In the rows, zero is written as 128.
One hidden turn or mirror swaps the rows below in pairs. Which row is each named row swapped with?
z_75: [133 110 120 126 148 151 134 126 123 132 141 128 143 126 129 167 110 137
 131 135 183 125 108 133 111 123 149 136 114 120 132 133 124 135 112 113
 122 135 100 155  93 143 142 103 129 130 136 145 116 121 136 113 119  91
 120 105 150  99 110 140]
z_914: [139 131 136 123 138 162 131 136 140 123 130 137 120 153 117 180 103 120
 104 145 172 122 101 129 119 109 118 136 108 129 120 144 129 119  82 106
 134 159 126 151 116 112 127 117 109 116 145 143 100 140 141 109 123 110
 115 144 150 120  98 125]
z_560: [ 86 110 120 110  82 113 132 109  93  95  95 111 137 124 158 115 142 122
 145 116 100 142 125 142 126 121 118 124 163 111 107 154 132 123 125 114
 127 132 138  94 134 109 160 126 122 134 145 119 148 132  97 128 134 131
 122 123 119 162 127 142]
z_998: [128 138 129 113 102 153 129 104  92 123  98 118 118 138 139  99 116 142
 157 120 136 139 104 117 114 112  82 131 138 137 129 152 120 113 136 103
 143 120 151 119 151 136 169 127 105 131 132 128 135 152 125 134 144 141
 124 128 136 131 124 148]
z_493: [118 126  87 114 119 115 132 145 113 121 127 124 130 117 154 133 136 105
  74 117 110 120 135 137 140 146 161 133 146 117 120 150 127 136 123 107
 145 119 165 109 103 100 150 146 124 119 143 154 155 139 137 111 139 105
 165 153 116 158 146 132]
z_670: [129 122 128 138 134 163 119 153 139 117 100 131 113 152  92 155  94 132
  94 137 161 135 114 123 121 118 115 135 113 139 123 132 116 110  91 103
 127 142 102 141 114 119 139 119 123 107 148 134 105 138 114 141 127 102
 121 124 147  94 107 127]
z_408: [114 101  99 123 135 116 127 113 128 123 110 105 130 119 116 162 115 133
  81 119 163 132 144 143 106 123 147 121 128 143 122 146 127 113 113 138
 109 122  97 118  82 135 112 111 126  85 147 136 142 144 121 117 137 115
 165 109 126 111 129 148]
z_572: [153 124 144 131 146 166 139 147 114 129 101 114 120 155 119 150 116 122
 148 149 132 118 115 144 105 102 103 131 122 141 110 122 117 111  88 131
 125 145 119 144 132 139 158 101 113 120 159 132 125 141 111 128 123 115
 109 131 155 142  83 112]
z_933: [127 130  94 112 116 116 126 146 117 123 122 127 134 128 147 127 138 104
  81 115 105 119 139 137 142 145 156 137 142 115 115 143 122 136 116 113
 155 129 164 104 117  89 159 149 116 112 146 155 155 142 130 105 139 102
 158 157 114 153 152 128]
z_511: [108 117 126 120 109 139 137 114 108  89  94 149 119 110 164 128 144 132
 146 124 104 128 138 130 123 139 103 133 149 117 102 149 120 139 135  94
 130 124 163  95 153 128 187 135 126 140 124 117 135 149 110 128 117 123
 128 118 129 124 129 138]
z_121: [117 136 108 113 109 126 128 136 116 118 127 130 135 125 158 125 142 106
 100 116 103 117 122 127 136 143 154 140 142 118 110 155 131 139 119  98
 155 130 178 114 119  87 162 142 105 122 139 152 145 132 137 109 134 104
 153 163 114 163 136 125]
z_73: [124 107  93 125 138 121 127 121 129 135 115 110 128 125 115 162 114 116
  64 119 160 130 143 143 122 132 155 120 128 142 133 143 126 115 109 140
 115 126 104 117  76 122 115 122 114  96 147 141 156 137 117 120 148 118
 166 119 119 124 123 138]
z_381: [123 135 107 112 101 120 125 142 109 118 115 131 135 129 155 121 145 108
  95 113  98 124 129 133 144 140 146 139 142 117 106 148 126 135 116  97
 156 126 170 108 132  84 163 146 106 122 138 144 147 137 125 118 142 107
 143 162 112 161 145 127]
z_470: [156 136 116 128 142 172 137 118 119 137 120 127 115 130 134 128  88 147
 146 149 167 130 111 121 116 111  95 144 123 142 146 147 112 120 120 107
 141 132 134 150 138 149 166 122 114 141 139 147 122 156 144 117 138 124
 114 122 151 106 127 140]
z_659: [116 113 119 112 100 110 134 104  85 109 110 120 114 123 152 121 124 128
 131 135 106 130 137 157 115 113  96 119 163  89 108 143 120 118 126 115
 119 128 132  93 163 121 154 118 136 128 136 106 136 155 133 127 144 120
 124 130 131 156 131 145]
z_886: [125  98 100 130 143 119 129 115 124 136 112 106 121 121 114 157  99 135
  79 128 164 131 149 151 114 121 135 126 127 144 134 139 117 115 106 147
 111 126  86 122  90 137 125 107 124 103 146 123 145 142 118 118 147 116
 154 102 124 112 128 143]
z_730: [120 117 115 112  91 121 117 140  79 120  97 127 138 133 134 104 143 123
 131 100 100 135 121 137 142 125 130 129 150  99 110 120 122 135 128  98
 140 122 134 106 140 105 186 134 119 136 131 111 138 119 104 135 138 115
 113 127 123 151 131 131]
z_892: [149 117 121 136 160 154 133 143 147 122 138 128 134 136 111 168  95 119
 105 154 157 131 117 137 120 135 153 152 115 131 142 137 114 125  88 117
 133 160 112 161 119 134 147 112 128 131 147 155 113 132 133 114 133  95
 118 120 138 100 115 122]
z_79: [145 121 145 135 150 166 131 115 136 128 118 151 117 137 126 179 105 122
 121 150 172 126 132 128 123 136 128 129 108 142 130 134 120 128 101 122
 136 145 113 143 134 135 158 115  97 143 124 131 126 139 108 121 135 116
 122 102 134  87  96 123]
z_315: [129 134  96 114 113 118 132 147 115 131 129 129 133 130 153 129 140 107
  83 117 109 119 131 135 152 139 161 137 145 118 119 149 131 137 118 111
 164 130 166 118 125  90 159 145 107 120 143 152 148 136 130 106 152 100
 150 157 107 159 146 118]
z_280: [127 101 103 130 144 124 133 114 133 133 118 112 127 119 124 167 103 134
  87 136 173 125 145 149 109 122 142 129 122 143 129 142 122 116 101 143
 111 134  88 128  84 138 119 108 126 106 144 138 138 147 118 113 139 107
 149 100 128 104 123 149]
z_383: [152 124 158 109 111 170 136 126 151 115 113 109 130 154 123 146 108 135
 126 131 142 118 115 141 110 129 116 145 140 147 115 131 126 131 102 125
 128 135  95 154 146 143 141 108  98 144 144 123 110 131 100 114 128 106
  99 134 156 108 131 140]
z_101: [121 103  97 116 135 112 126 113 129 131 116 109 131 119 125 167 115 125
  81 122 167 128 145 144 113 128 146 121 123 141 126 146 130 116 109 142
 118 125 101 115  75 129 114 116 115  93 150 143 156 144 116 106 139 115
 168 111 124 115 124 150]
z_269: [131 121 137 113 130 149 155 128  91 112 116 110 129 129 166 126 142 128
 174 148 105 113 117 147  98 109 104 130 147 110 104 132 122 122 119 119
 122 129 148 122 147 144 164 102 137 130 152 138 139 144 131 118 118 112
 120 132 147 163 106 124]
z_89: [103 134 117 112  94 120 151 110  87 106 136 124 119 119 190 121 126 121
 159 138 119 122 121 139 128 128 115 124 157  91 117 147 127 130 139 110
 141 124 139 110 150 116 145 126 129 148 130 141 148 138 129 119 147  97
 128 125 123 154 136 145]
z_437: [133 126 148 103  90 152 143 118 128  91 115 110 134 135 159 114 130 137
 149 126 104 117 118 147 105 136 112 146 162 121 102 138 126 137 128 114
 129 122 123 131 164 139 159 118 117 155 139 122 120 134 110 111 119 103
 105 140 152 131 152 148]

z_670 is swapped with z_89
z_933 is swapped with z_101
z_73 is swapped with z_493
z_998 is swapped with z_470

